In the rows, zero is written as 128.
Each path is a new rotation, seen through one point. The rows after it are directions, each followed by how far the rotation turns it, in deg/step (0 if it stays put).
Each turn is a multiple of 5 degrees from 10 to 175, or 0.
Each row of a path follows its step; steps can be skipped.

step 3: [131 121 133 142 132 143 124 116 122 121 133 126 122 126 137 121 120 129
 121 122 134 128 132 126 135 122 131 132 127 132 130 127 123 120 129 126
 125 127 120 139 135 141]
step 4: [118 128 122 128 132 129 127 124 129 139 136 127 140 132 131 128 131 124
 139 134 138 128 134 131 145 129 127 140 134 139 115 128 128 127 133 125
 135 132 126 127 118 134]
step 6: [133 122 134 133 136 129 126 118 127 136 128 123 128 117 129 123 127 121
 114 124 131 131 146 120 138 124 123 125 122 134 113 135 129 129 134 128
 123 125 122 123 126 128]
step 9: [116 125 124 127 138 122 131 116 122 136 141 120 131 128 138 133 127 131
 123 123 135 128 133 117 126 117 136 131 130 128 127 131 129 120 126 133
 130 121 117 116 136 129]
step 11: [136 128 127 128 118 129 129 117 118 137 131 139 127 131 122 125 119 122
 129 124 141 134 137 127 130 127 124 138 136 132 127 134 127 125 124 145
 136 126 121 127 132 130]
step 12: [128 126 123 126 137 134 127 124 134 126 142 118 130 127 138 135 115 138
 124 126 131 117 131 132 133 129 119 130 117 135 125 138 126 120 129 138
 128 124 117 133 121 126]
step 14: [131 129 123 131 127 134 128 118 121 133 137 136 122 130 130 143 133 124
 133 124 137 132 141 135 121 120 126 124 112 132 120 127 123 120 128 137
 123 136 126 131 134 128]
step 15: [123 125 123 131 137 119 130 124 132 138 129 117 128 133 129 135 132 129
 120 122 119 120 126 128 140 125 117 123 129 132 127 134 117 134 132 132
 121 137 116 125 130 140]
step 19: [135 134 136 129 117 131 128 130 123 125 147 134 132 116 133 132 121 120
 121 133 133 127 130 127 124 124 121 134 124 125 123 128 133 133 134 133
 113 118 122 129 128 134]
step 20: [134 127 123 131 118 119 136 109 117 129 131 123 134 128 130 131 127 124
 134 134 131 116 118 127 136 128 126 131 117 137 126 129 121 126 124 139
 133 133 126 121 130 123]
step 21: [126 135 126 133 132 128 128 122 125 132 143 124 124 134 123 133 127 128
 132 123 120 127 119 144 121 123 122 120 129 132 120 141 131 129 129 138
 125 116 130 133 125 139]
Speeds:
[126 132 127 131 128 127 129 127 126 125 131 128 127 127 126 129 127 125
 123 128 131 133 132 130 127 129 128 129 130 130 128 129 131 126 127 126
 127 129 130 127 127 127] : 140
[126 127 129 129 129 127 128 128 128 130 125 127 125 129 130 131 126 129
 127 124 124 128 131 129 125 129 124 126 131 129 130 132 126 125 127 132
 129 125 129 128 129 127] : 115
[127 129 131 127 126 125 128 128 126 129 130 131 127 126 127 129 129 130
 130 126 127 128 127 123 132 130 131 128 131 129 126 129 125 126 125 129
 130 131 130 124 126 127] : 160
[130 126 125 125 128 131 128 130 127 129 130 127 129 131 125 131 127 123
 129 126 130 126 129 131 128 127 130 126 129 126 129 132 126 132 125 128
 131 130 130 128 126 129] : 110
[128 129 125 130 129 127 130 129 127 127 126 125 129 132 131 126 126 129
 126 125 131 125 129 127 131 124 130 127 124 130 126 130 127 127 129 128
 129 129 128 125 128 125] : 130
[132 131 129 125 129 125 124 130 126 130 127 129 129 130 133 128 132 128
 125 129 128 131 129 128 128 129 130 129 126 127 127 131 126 130 126 128
 126 128 129 129 132 128] : 85

step 1: [123 138 128 133 115 123 123 127 130 136 130 122 128 132 129 137 125 124
 127 131 133 121 137 140 133 129 125 130 142 138 130 141 122 133 121 113
 123 127 129 120 121 124]
step 6: [127 141 133 129 128 128 130 125 128 129 127 122 129 121 133 149 114 129
 122 133 131 124 128 135 131 140 121 130 124 137 123 132 117 129 131 120
 120 130 127 125 119 116]
step 7: [125 135 125 132 130 129 125 121 137 135 123 121 119 131 123 129 136 137
 139 123 136 123 117 136 144 117 124 134 133 132 137 131 125 126 128 128
 118 121 130 119 123 135]
step 8: [124 127 138 128 123 130 132 134 119 132 123 128 133 116 140 141 137 135
 122 140 140 131 133 128 135 129 125 126 131 123 128 139 122 121 136 125
 136 123 133 119 119 125]
step 9: [123 136 121 133 136 125 130 121 129 138 123 127 116 128 121 137 119 135
 141 131 127 129 130 145 131 132 121 123 123 123 131 131 125 130 123 121
 126 119 137 126 127 113]
step 11: [126 136 124 138 129 126 133 130 114 124 121 129 119 130 135 144 127 140
 119 139 122 130 135 140 131 136 127 132 130 134 125 127 123 120 136 120
 125 120 123 123 129 124]
step 12: [124 137 122 127 130 129 131 119 129 135 130 117 130 126 126 126 130 133
 145 121 138 117 124 135 128 136 122 137 130 133 132 129 136 129 130 126
 126 121 123 117 112 119]
step 15: [120 123 138 133 133 128 139 128 134 138 122 131 130 122 122 127 144 131
 141 123 125 127 134 131 134 138 133 134 129 125 133 137 128 140 134 123
 122 124 131 114 122 120]
step 16: [128 117 127 136 129 126 137 135 113 126 123 129 126 138 118 135 119 134
 125 143 137 128 126 129 134 131 118 127 134 124 129 131 122 123 137 124
 118 122 121 122 129 120]
step 17: [129 129 126 134 129 126 136 119 131 129 132 117 121 122 136 138 133 134
 136 125 133 123 134 136 129 140 116 139 122 138 139 128 138 138 134 123
 126 126 125 122 136 125]
step 22: [126 129 131 132 135 123 137 128 123 134 125 129 123 118 133 123 120 140
 128 131 134 132 126 143 130 131 114 131 117 126 134 122 139 133 133 122
 125 119 130 121 138 118]
Speeds:
[125 126 129 129 130 132 126 129 126 128 129 129 125 129 127 124 128 129
 123 128 129 126 126 127 131 129 128 128 128 127 131 133 129 129 128 128
 128 126 127 131 126 130] : 130
[125 127 126 129 128 126 125 132 127 127 127 131 127 128 127 126 129 124
 129 126 128 127 126 128 129 123 125 131 129 130 128 127 126 130 128 127
 126 131 129 128 126 122] : 125
[129 126 129 131 129 129 126 128 127 128 129 127 128 127 131 128 127 127
 125 129 127 130 131 128 125 128 127 127 133 125 122 129 123 130 128 128
 125 129 127 126 125 128] : 145
[129 128 127 127 128 127 125 130 125 127 126 128 131 126 130 128 131 129
 126 129 129 132 125 129 130 129 127 127 129 126 128 130 129 125 127 131
 126 129 124 127 134 126] : 130
[132 128 128 133 125 132 127 129 128 128 127 131 132 125 126 128 129 128
 131 129 126 128 126 127 127 127 128 132 125 126 127 131 127 127 130 127
 129 127 127 129 127 131] : 140

step 1: [119 119 131 118 128 132 128 133 130 126 124 135 128 138 122 120 123 129
 129 127 114 132 131 123 127 121 139 131 128 145 130 127 124 126 130 134
 144 127 130 135 128 133]
step 2: [137 119 122 126 124 134 127 132 134 132 130 122 134 138 114 122 132 127
 127 129 123 119 123 131 132 128 130 135 134 141 140 127 120 128 133 125
 123 121 121 132 140 138]
step 3: [131 120 132 121 116 122 123 142 129 123 115 137 125 133 132 131 137 117
 121 130 129 125 125 128 125 127 130 139 129 132 138 125 126 129 136 124
 141 125 133 127 134 137]
step 6: [123 129 113 122 127 127 136 128 135 132 126 133 127 124 118 116 129 131
 127 126 120 132 118 122 130 124 134 133 139 136 135 126 129 134 128 129
 137 121 136 137 132 138]
step 8: [136 138 128 121 121 127 125 141 134 123 121 129 133 137 126 131 130 130
 115 136 121 128 124 128 126 128 133 138 133 142 136 124 130 131 118 131
 135 128 139 124 126 137]
step 12: [132 121 129 128 123 123 124 138 136 121 115 126 124 130 120 120 142 129
 119 129 132 130 130 116 118 120 131 134 138 135 131 126 125 125 126 120
 137 124 122 129 133 133]
step 13: [130 140 127 119 125 135 128 129 128 123 114 129 133 127 121 120 134 120
 120 123 122 126 117 126 130 124 133 138 129 131 137 116 124 134 129 126
 126 124 127 116 122 138]
step 16: [131 123 128 125 128 123 128 129 124 124 131 124 137 132 129 118 133 135
 130 141 123 122 126 121 126 120 126 129 135 143 140 121 121 132 115 120
 130 123 130 127 137 140]
step 20: [131 127 123 128 127 122 128 125 129 131 126 135 121 125 129 123 136 124
 121 122 125 122 119 127 130 106 125 134 141 138 132 119 132 138 131 123
 130 121 125 133 138 137]
step 21: [125 116 123 127 123 128 128 135 130 126 117 133 134 125 129 118 137 123
 130 129 126 132 126 114 121 121 127 125 133 132 135 117 116 134 120 116
 131 129 128 116 124 134]
step 23: [125 129 134 117 130 132 124 133 132 122 121 138 127 126 121 121 131 137
 133 128 122 129 112 117 132 119 135 130 133 138 141 134 124 122 128 122
 128 139 128 127 130 134]
Speeds:
[128 127 126 126 129 129 126 127 127 130 129 131 128 126 127 130 129 126
 131 128 127 130 124 128 127 132 125 131 129 123 128 124 124 129 130 126
 128 125 130 129 130 128] : 100
[131 127 125 130 127 129 130 126 130 129 127 126 126 127 131 125 127 125
 126 128 127 128 129 126 129 125 127 130 130 124 127 128 128 124 133 126
 130 129 128 125 126 129] : 45
[125 127 124 127 127 124 129 128 128 130 131 129 129 126 133 124 129 130
 128 129 127 129 129 127 127 128 125 126 128 130 125 124 127 129 128 130
 128 130 124 131 126 129] : 70
[130 129 130 128 129 121 130 128 127 128 125 131 125 130 129 130 127 131
 129 126 127 127 127 128 132 129 128 131 128 130 128 124 128 128 130 128
 127 130 129 125 127 127] : 145
[131 126 131 130 128 128 125 130 126 126 126 128 131 124 129 128 130 129
 127 130 129 126 129 126 128 127 124 127 130 129 125 125 131 129 128 132
 128 126 131 125 130 129] : 85
[130 126 131 126 126 129 129 130 129 132 126 127 126 130 131 128 132 129
 131 130 128 132 129 127 124 128 131 129 129 127 129 128 128 128 127 131
 130 131 130 129 126 125] : 160
[131 127 126 127 129 132 128 127 126 130 126 125 131 131 127 129 128 128
 128 129 126 128 131 127 128 129 127 126 124 130 130 124 126 128 127 127
 124 127 126 123 125 127] : 130

step 4: [134 132 127 127 131 119 140 124 124 133 125 145 132 123 134 133 127 126
 133 148 124 134 131 130 131 127 129 132 122 133 133 125 137 118 125 130
 125 140 137 126 125 118]
step 6: [135 132 128 125 129 120 131 132 141 119 133 128 139 124 131 118 128 132
 123 131 132 119 125 119 135 123 122 115 132 125 125 137 128 128 119 136
 135 121 122 134 142 122]
step 8: [126 120 134 137 132 145 119 121 130 113 120 120 126 134 127 127 122 126
 129 119 122 130 132 134 141 137 119 131 131 123 129 120 125 127 130 132
 132 121 133 135 129 132]
step 9: [137 124 129 129 123 114 143 121 132 135 141 124 127 122 129 125 128 130
 122 124 120 131 136 126 137 125 139 129 128 131 138 131 130 133 128 131
 129 121 121 144 122 132]
step 12: [131 140 119 130 119 129 142 131 113 136 135 127 131 135 130 114 131 137
 125 128 128 127 127 125 121 125 129 123 128 119 132 132 130 136 139 132
 120 124 124 120 118 125]
step 14: [131 116 125 135 118 134 126 123 126 124 126 127 131 121 120 119 125 124
 137 125 134 121 125 120 116 114 135 142 122 128 135 128 132 129 116 125
 128 133 132 136 135 129]
step 15: [132 135 125 132 141 129 132 139 124 128 128 133 126 128 133 124 118 137
 137 134 118 122 141 136 118 132 120 127 127 121 133 121 131 128 132 122
 135 135 114 132 127 128]
step 17: [123 121 129 132 131 118 128 142 124 120 125 119 129 133 125 121 132 130
 126 124 137 123 123 140 126 122 134 123 131 127 130 127 126 140 114 136
 123 128 135 134 126 114]
step 18: [127 126 140 129 136 129 132 147 124 127 135 139 129 138 133 140 125 120
 130 122 128 131 128 121 135 133 128 122 131 127 125 132 135 130 133 125
 140 129 119 122 121 136]
step 20: [127 122 132 136 127 119 130 121 128 135 119 118 136 125 137 133 125 143
 118 124 128 131 138 139 125 127 124 128 124 135 129 134 143 128 119 130
 135 131 130 125 121 123]
step 23: [128 133 132 129 130 126 132 132 119 138 125 123 140 122 140 129 134 127
 140 132 124 133 123 132 130 122 126 123 111 122 122 140 133 123 121 125
 119 115 128 123 129 132]
Speeds:
[127 129 130 127 132 128 127 128 130 126 124 128 130 128 131 124 130 129
 126 128 129 126 132 127 126 133 125 128 129 127 129 126 126 130 127 132
 129 131 129 128 128 129] : 155
[125 129 124 129 129 129 128 130 128 128 129 123 127 128 125 124 132 127
 128 128 128 128 130 129 127 123 129 130 129 126 126 124 127 129 132 127
 127 128 130 126 128 129] : 155
[127 130 129 128 127 129 129 130 124 126 127 127 130 128 128 129 130 124
 131 128 128 132 126 126 128 131 128 130 131 125 128 130 128 132 128 130
 129 122 130 128 128 126] : 70
[128 131 131 129 126 127 125 129 130 132 129 125 130 130 128 125 126 130
 129 130 126 131 126 128 129 125 129 127 127 128 132 126 129 132 125 130
 131 128 129 128 130 129] : 130
[127 131 128 125 130 130 129 127 129 128 130 128 125 130 126 130 128 128
 128 133 127 131 126 125 129 131 129 131 128 131 125 127 128 131 130 127
 127 133 129 128 129 127] : 125
[125 127 130 131 128 127 128 130 128 133 130 127 130 130 126 127 130 127
 126 126 128 125 125 130 131 133 130 128 129 130 128 126 127 127 129 127
 131 128 128 132 126 127] : 40

step 0: [130 129 130 135 126 127 129 137 139 136 138 120 134 126 131 122 119 126
 127 126 117 135 125 134 131 133 139 129 133 125 123 140 127 124 124 134
 132 121 119 120 131 134]
step 3: [121 130 129 128 126 136 122 123 126 133 134 123 122 123 116 130 116 122
 135 127 126 125 132 132 132 119 135 128 130 133 112 131 128 122 131 126
 124 128 144 130 121 127]
step 5: [131 122 121 125 131 134 125 135 135 128 128 139 125 128 123 132 132 135
 131 131 140 116 128 122 130 146 122 130 131 131 123 125 134 137 120 134
 118 121 122 124 125 124]
step 7: [118 133 135 130 128 137 124 123 121 132 114 129 120 137 133 127 124 120
 128 125 126 134 128 133 130 130 135 131 123 123 122 118 121 131 133 123
 125 119 126 141 129 123]
step 8: [143 121 134 139 139 134 130 127 131 126 137 125 138 130 131 129 133 130
 122 126 134 124 127 140 129 130 133 140 127 129 131 134 134 127 130 134
 138 125 131 119 127 126]
step 13: [131 116 126 131 130 127 134 128 137 126 126 125 125 132 122 137 123 135
 128 118 129 116 136 115 131 128 127 110 127 130 123 130 126 132 125 135
 130 135 120 135 127 130]
step 15: [130 128 125 121 128 136 116 129 129 133 126 129 130 129 127 132 121 126
 120 126 113 131 121 142 129 129 132 125 133 124 127 123 119 129 118 120
 120 120 122 124 131 137]
step 16: [127 123 134 142 129 131 128 121 120 122 138 130 132 123 132 131 135 132
 125 121 126 123 137 127 120 136 130 124 122 123 136 124 136 123 128 125
 129 133 129 130 111 118]
step 18: [132 134 135 133 130 124 128 124 135 121 123 124 122 123 118 125 125 132
 139 130 125 137 129 122 124 128 138 131 142 128 119 130 126 115 121 126
 122 118 135 121 130 131]
step 20: [126 121 118 127 123 136 122 118 126 127 128 132 123 120 123 119 140 126
 133 127 129 117 124 132 125 140 122 136 127 129 134 127 121 132 130 138
 126 133 134 124 127 116]
step 21: [128 135 128 134 132 116 133 127 134 139 124 123 135 136 121 137 124 122
 125 124 136 129 128 122 129 123 127 123 127 132 123 143 121 124 127 127
 123 140 138 133 124 131]
Speeds:
[128 125 127 129 127 129 128 129 129 129 128 127 127 127 128 128 133 128
 128 124 133 127 125 126 129 127 126 126 130 127 129 130 128 129 128 125
 127 131 124 125 125 125] : 95
[128 129 127 125 131 130 127 130 131 129 129 130 127 128 125 127 128 132
 125 127 129 127 133 129 129 127 126 128 124 126 128 127 127 130 128 124
 125 128 128 131 126 130] : 40
[128 130 130 132 128 129 130 132 131 127 129 128 133 130 127 133 127 127
 130 125 128 126 128 127 129 131 130 128 129 127 126 129 130 127 128 129
 128 126 129 129 123 129] : 135
[131 129 129 130 127 130 127 129 123 128 128 128 129 128 126 129 130 125
 126 127 125 127 125 130 126 127 124 128 129 128 129 130 127 127 131 129
 124 128 128 134 127 125] : 80

step 2: [134 121 129 139 122 138 128 114 118 128 130 138 129 126 125 117 123 130
 137 132 130 123 128 121 128 126 130 127 128 141 125 139 129 124 128 135
 118 123 126 127 121 134]
step 7: [129 119 127 140 131 122 134 129 124 134 122 136 136 132 143 128 119 127
 124 134 133 134 135 131 115 130 137 132 117 125 124 136 133 128 127 135
 130 133 131 134 126 133]
step 8: [129 127 118 144 135 116 120 128 128 123 132 121 132 128 126 127 130 124
 140 124 131 117 129 131 128 118 119 134 125 120 130 125 135 123 128 125
 124 114 124 129 130 129]
step 11: [129 126 129 131 130 128 127 123 140 131 125 129 127 116 122 131 137 128
 129 130 126 129 125 127 123 119 142 135 128 136 131 124 137 116 128 125
 128 125 124 118 137 144]
step 13: [115 123 119 122 142 133 130 128 121 132 137 123 135 132 125 128 126 118
 129 130 123 123 132 140 121 132 128 135 128 123 135 126 132 124 123 136
 123 129 122 119 125 117]
step 14: [132 122 127 132 133 134 136 138 128 121 123 130 133 113 116 130 118 135
 135 127 132 124 131 126 129 136 130 125 132 129 129 142 132 120 136 130
 123 122 130 128 123 138]
step 15: [133 145 124 128 122 137 128 122 121 125 130 132 124 130 119 122 136 127
 134 132 120 123 129 129 128 131 121 123 134 134 135 120 124 127 130 127
 119 117 134 137 139 125]
step 16: [132 125 127 126 122 139 127 123 132 148 134 127 126 122 130 128 127 120
 121 130 119 132 131 139 125 136 130 128 127 132 134 135 122 130 133 127
 131 144 132 119 133 134]
step 17: [128 130 120 133 120 131 128 119 127 126 124 118 124 128 127 127 127 140
 128 117 136 132 134 136 128 127 144 127 125 114 121 128 134 122 141 135
 124 128 124 131 125 127]
step 21: [139 125 124 138 120 125 122 127 137 132 121 127 132 130 128 134 121 128
 126 117 127 124 125 130 126 129 124 124 127 132 127 132 124 136 132 115
 129 119 134 124 143 140]
step 22: [126 127 114 129 115 133 127 121 118 137 133 133 125 126 136 134 134 117
 125 128 142 124 126 127 125 126 131 125 127 125 122 113 126 129 128 131
 137 127 122 130 130 119]
Speeds:
[132 128 130 131 125 128 126 129 129 129 132 130 128 127 126 127 129 124
 129 127 132 127 130 128 129 133 126 129 133 127 127 129 127 128 128 128
 127 128 129 128 132 127] : 60
[127 127 129 127 125 131 130 128 130 129 129 130 131 128 127 125 128 132
 126 129 133 126 127 128 126 130 126 131 125 128 126 124 128 129 130 127
 127 128 128 129 125 132] : 145
[128 124 128 126 128 127 127 126 128 125 131 130 130 129 126 128 126 124
 128 130 127 131 124 130 131 127 129 129 127 130 130 125 128 126 129 132
 129 129 130 126 130 131] : 155
[129 127 126 128 128 133 127 125 127 126 127 128 128 126 131 128 131 126
 131 128 127 124 125 128 129 126 125 129 130 130 127 128 125 130 126 128
 129 130 127 132 128 129] : 110
[129 126 132 129 126 127 123 128 122 129 126 126 128 126 127 129 128 127
 126 131 128 127 129 126 129 126 127 128 127 130 130 125 128 127 130 125
 125 124 128 128 128 129] : 110
